[[110 139 130 139 139 149 137]
 [135 113 121 136 120 129 122]
 [131 118 126 114 121 136 124]
 [129 135 134 136 123 132 133]
 [126 130 122 125 131 114 123]
 [123 131 149 116 120 127 130]
 [127 108 119 148 112 131 118]
 [124 128 132 137 133 133 148]
 [139 128 130 120 124 120 103]
 [135 127 126 132 131 120 111]
 [132 132 129 134 127 124 120]] Answer: 110

[[118 104 128 119 119 133 124 103 131 118 132 129]
 [128 123 146 130 132 122 139 129 130 134 131 128]
 [136 133 135 125 130 138 135 132 131 132 134 120]
 [134 124 113 126 136 137 121 120 123 146 129 129]
 [149 141 137 123 122 124 127 143 138 144 123 122]
 [109 115 105 125 130 140 129 108 111 117 135 135]
 [110 118 137 155 115 131 122 119 139 112 123 110]] Answer: 118

[[116 129 119 126 129 133 128 125 115 125 152 122 130 138 140 132]
 [128 133 130 131 125 137 142 134 121 151 131 132 131 145 137 128]
 [127 138 108 123 125 130 131 122 118 136 147 118 123 131 134 134]
 [108 120 133 139 127 134 135 124 131 118 116 126 129 145 130 120]
 [124 130 120 129 115 143 138 116 119 124 135 110 133 138 135 130]
 [125 132 107 128 114 131 135 117 123 131 141 128 143 128 133 133]] Answer: 116

[[113 113 127 143 140 131 139 113 144 140 134 135 132]
 [123 124 137 144 142 128 139 121 144 139 127 134 131]
 [119 121 134 145 142 129 140 118 144 140 129 134 132]
 [118 120 132 141 139 128 137 120 140 137 129 133 133]
 [121 120 115 116 117 133 123 124 119 120 135 123 124]
 [124 125 134 140 137 129 137 124 138 132 129 133 132]
 [119 120 136 144 141 127 138 119 143 142 127 133 131]
 [120 122 136 145 141 127 139 120 143 140 127 134 132]
 [147 149 139 126 125 122 127 144 122 116 120 125 126]
 [119 120 136 139 138 128 135 120 139 140 126 130 130]
 [144 145 136 118 118 123 121 145 115 114 121 122 126]
 [118 120 134 139 138 126 134 120 139 141 125 131 130]] Answer: 113

[[121 131 126 119 128 132 138 130]
 [150 121 134 127 132 134 116 135]
 [148 127 124 126 136 118 128 130]
 [128 134 124 129 125 111 134 128]
 [139 121 131 128 136 134 119 128]
 [121 128 132 137 125 134 127 122]
 [126 121 126 130 144 135 116 125]
 [138 123 130 119 134 127 125 125]
 [125 131 126 132 131 111 126 122]] Answer: 121

[[125 137 140 122 128 123 111 133 126 133 125 131]
 [132 118 140 125 120 124 149 130 130 116 138 121]
 [125 128 138 146 109 134 129 121 107 129 132 133]
 [118 137 133 121 105 136 142 123 127 133 138 133]
 [131 127 115 139 115 146 117 132 143 119 134 132]] Answer: 125

[[129 128 123 130 124 121 127 131 130 132 125 130 131 132 125 137]
 [120 134 140 132 145 131 124 130 136 122 124 117 109 121 133 136]
 [130 124 152 139 130 139 128 129 131 119 125 114 118 134 135 133]
 [135 131 131 134 120 129 129 132 130 129 129 127 135 131 129 135]
 [129 127 136 137 127 124 137 125 138 137 128 126 136 134 133 121]
 [130 119 151 139 139 132 128 128 135 119 119 118 115 133 136 138]
 [134 129 123 132 126 129 131 127 120 146 132 127 137 122 136 126]] Answer: 129

[[111 128 133 137 131 123 121 135 121 130]
 [146 127 125 122 128 133 143 117 131 129]
 [135 119 125 122 121 127 117 129 138 120]
 [152 123 122 117 123 133 138 116 138 124]
 [117 121 130 132 126 123 113 136 129 124]
 [153 123 122 116 123 133 138 116 139 124]
 [150 126 124 120 127 133 144 115 134 128]] Answer: 111
---
[126 104 118 141] --> 104

[[149 124 131 137 143 139]
 [100 127 104 118 109 101]] --> 118

[[116 128 114 151 109 132 124]
 [154 129 141 130 128 117 131]] --> 128

[101 110 114 121 112 141 133] --> 112

[154 133 148 118 128] --> 148

[[120 135 156 157  99 150 109]
 [150 147 121 135 155 120 152]] --> 155

[[120 124 147 114 112 117]
 [125 148 121 154 145 124]] --> 154

[[134 118 111 141 108 124]
 [120 125 138 103 129 117]] --> 103

[122 119 154 127] --> 119

[137 102 101 137 130 139  98] --> 130
---
((123, 125, 118, 132, 130), (121, 138, 129, 149, 119), (157, 122, 135, 118, 130)) gives 129
((127, 151, 104, 105), (141, 103, 121, 110), (128, 130, 120, 149)) gives 103
((157, 127, 138, 132, 148), (108, 111, 139, 124, 109), (134, 134, 124, 131, 136)) gives 139
((125, 145, 120, 119, 134), (135, 128, 129, 117, 114), (143, 125, 113, 116, 103)) gives 129
((131, 102, 150, 149), (113, 142, 150, 155), (103, 112, 106, 112)) gives 142
((140, 117, 132, 117, 133), (142, 104, 128, 117, 142), (138, 105, 128, 114, 110)) gives 128
((132, 133, 129, 129, 113, 140), (135, 139, 123, 123, 121, 139), (119, 106, 141, 141, 121, 118)) gives 123
---
[[124, 142, 109, 145, 123],
 [125, 134, 147, 149, 106],
 [126, 148, 123, 144, 117]] | 117

[[111, 141, 108, 152],
 [102, 126, 108, 146],
 [151, 158, 131, 137]] | 137

[[115, 114, 135, 116, 125],
 [138, 130, 149, 134, 144],
 [144, 101, 126, 112, 134]] | 134

[[100, 103, 112, 99, 142],
 [123, 130, 124, 130, 128],
 [116, 118, 124, 108, 140]] | 140

[[98, 136, 129, 103, 139, 136, 124],
 [137, 132, 129, 118, 139, 111, 124],
 [98, 136, 140, 104, 139, 136, 124]] | 124

[[154, 132, 149, 113, 133, 103],
 [141, 141, 139, 136, 110, 127],
 [146, 130, 145, 107, 138, 100]] | 100
---
[[130 119 122 135 130 128 129 126 131 120 123 132 127 127 139]
 [114 120 137 130 136 125 116 125 123 131 120 136 138 129 117]
 [141 143 137 123 130 129 110 108 142 132 128 112 131 133 115]
 [102 127 116 129 119 128 125 138 113 131 133 141 129 135 131]
 [100 127 139 118 128 127 116 138 113 145 126 139 138 136 107]
 [117 117 115 135 127 125 129 131 125 123 121 139 130 127 137]
 [110 126 113 144 119 138 129 132 122 127 136 135 116 136 153]] -> 122

[[130 139 118 134 126 132 138 128 136 130]
 [124 149 129 122 114 126 125 116 139 132]
 [132 113 136 136 131 128 131 125 129 125]
 [132 105 142 136 131 128 128 132 115 126]
 [130 138 119 133 125 132 139 127 136 130]
 [130 126 107 124 138 128 129 137 118 127]
 [131 114 133 134 132 128 132 125 130 125]
 [131 114 134 135 132 128 132 125 130 125]
 [132 110 140 137 131 128 129 128 124 125]] -> 118

[[115 133 119 128 127 135 143 150 115 129 121 124 140 120 135]
 [114 131 117 134 123 122 136 143 104 128 128 121 139 133 121]
 [147 137 146 135 117 129 119 135 128 122 122 120 133 147 133]
 [149 135 145 131 120 135 122 135 136 124 121 121 129 142 136]
 [128 139 130 134 119 133 134 151 111 126 123 118 141 136 132]
 [116 132 118 134 121 123 134 144 102 128 129 121 139 131 121]
 [150 130 147 129 125 133 119 122 146 125 122 128 126 135 137]
 [123 125 124 119 139 139 138 126 142 133 121 136 125 107 145]
 [108 121 112 122 139 128 138 125 125 135 131 137 127 109 126]] -> 119

[[127 137 118 129 132 129 140]
 [127 129 155 152 135 150 124]
 [126 131 116 124 141 123 148]
 [135 120 117 115 128 119 154]
 [114 146 121 104 132 124 115]
 [126 136 126 128 128 125 145]
 [128 134 132 128 124 125 132]] -> 118

[[131 126 132 128 129 127 124 130 129 132 129]
 [128 128 128 128 128 128 128 128 128 128 128]
 [125 143 122 132 119 138 136 128 139 138 124]
 [126 128 126 128 129 128 130 127 126 125 128]
 [126 127 126 128 128 128 130 127 126 125 128]
 [128 141 120 124 138 125 116 130 130 124 126]
 [126 127 127 127 128 128 130 127 126 125 128]
 [125 127 126 127 129 127 131 126 125 123 128]
 [128 128 128 128 128 128 128 128 128 128 128]
 [128 128 128 128 128 128 128 128 128 128 128]
 [125 127 133 120 140 150 129 125 127 129 135]
 [125 127 133 119 140 149 129 125 127 129 135]] -> 132

[[135 122 126 128 134 131 124 126 126]
 [143 122 132 130 149 131 124 123 140]
 [135 147 124 132 129 131 121 126 117]
 [135 118 126 131 134 131 124 113 131]
 [132 143 121 130 129 131 118 126 122]
 [127 122 119 122 129 140 126 138 115]
 [140 122 126 138 128 129 124 135 127]
 [121 137 131 137 122 129 124 126 114]
 [135 122 123 122 124 131 124 139 134]
 [123 130 122 130 129 131 123 115 133]
 [123 122 126 130 129 130 126 136 154]
 [135 120 138 129 129 131 153 126 127]] -> 126
---
[[125 129 131 119 129 129]
 [146 105 102 126 102 106]] ==> 119

[150 117 149 141 132 130 127] ==> 141

[[124 128 118 135 132 134 124]
 [130 120 120 126 131 113 143]
 [124 104 145 146 127 138 146]] ==> 135

[102 125 123 139 112 130] ==> 139

[142 146 144 150] ==> 150

[156 157 115 126 140] ==> 126

[[126 110 130 127 128 107 128]
 [136 105 137 130 134 107 138]
 [133  99 138 131 135  99 135]] ==> 127

[[125 145 149 132 143 118 127]
 [133 124 114 128 126 127 125]] ==> 132

[109 156 104 106] ==> 106
---
121  149  157  117  117  115  131
141  132  141  107  142  134  142
=> 141

147  149  122  125  115  144
131  146  126  139  107  115
129  112  118  136  105  113
=> 131

128  128  155  157  157  156
128  128  128  157  157  156
=> 128

123  133  136  125  130  134
152  126  114  136  118  130
119  127  137  121  129  134
=> 152

131  112  136  122  124
128  156  139  143  125
=> 128

127  126  140  149  123
125  137  117  141  142
132  137  134  147  115
=> 125

153  151  125  144  132  131  130
118  117  104  110  138  129  146
=> 118

147  133  125  149  127
135  130  125  152  127
=> 135

146  117  119  104  146  155
117  114  146  115  143  131
=> 117
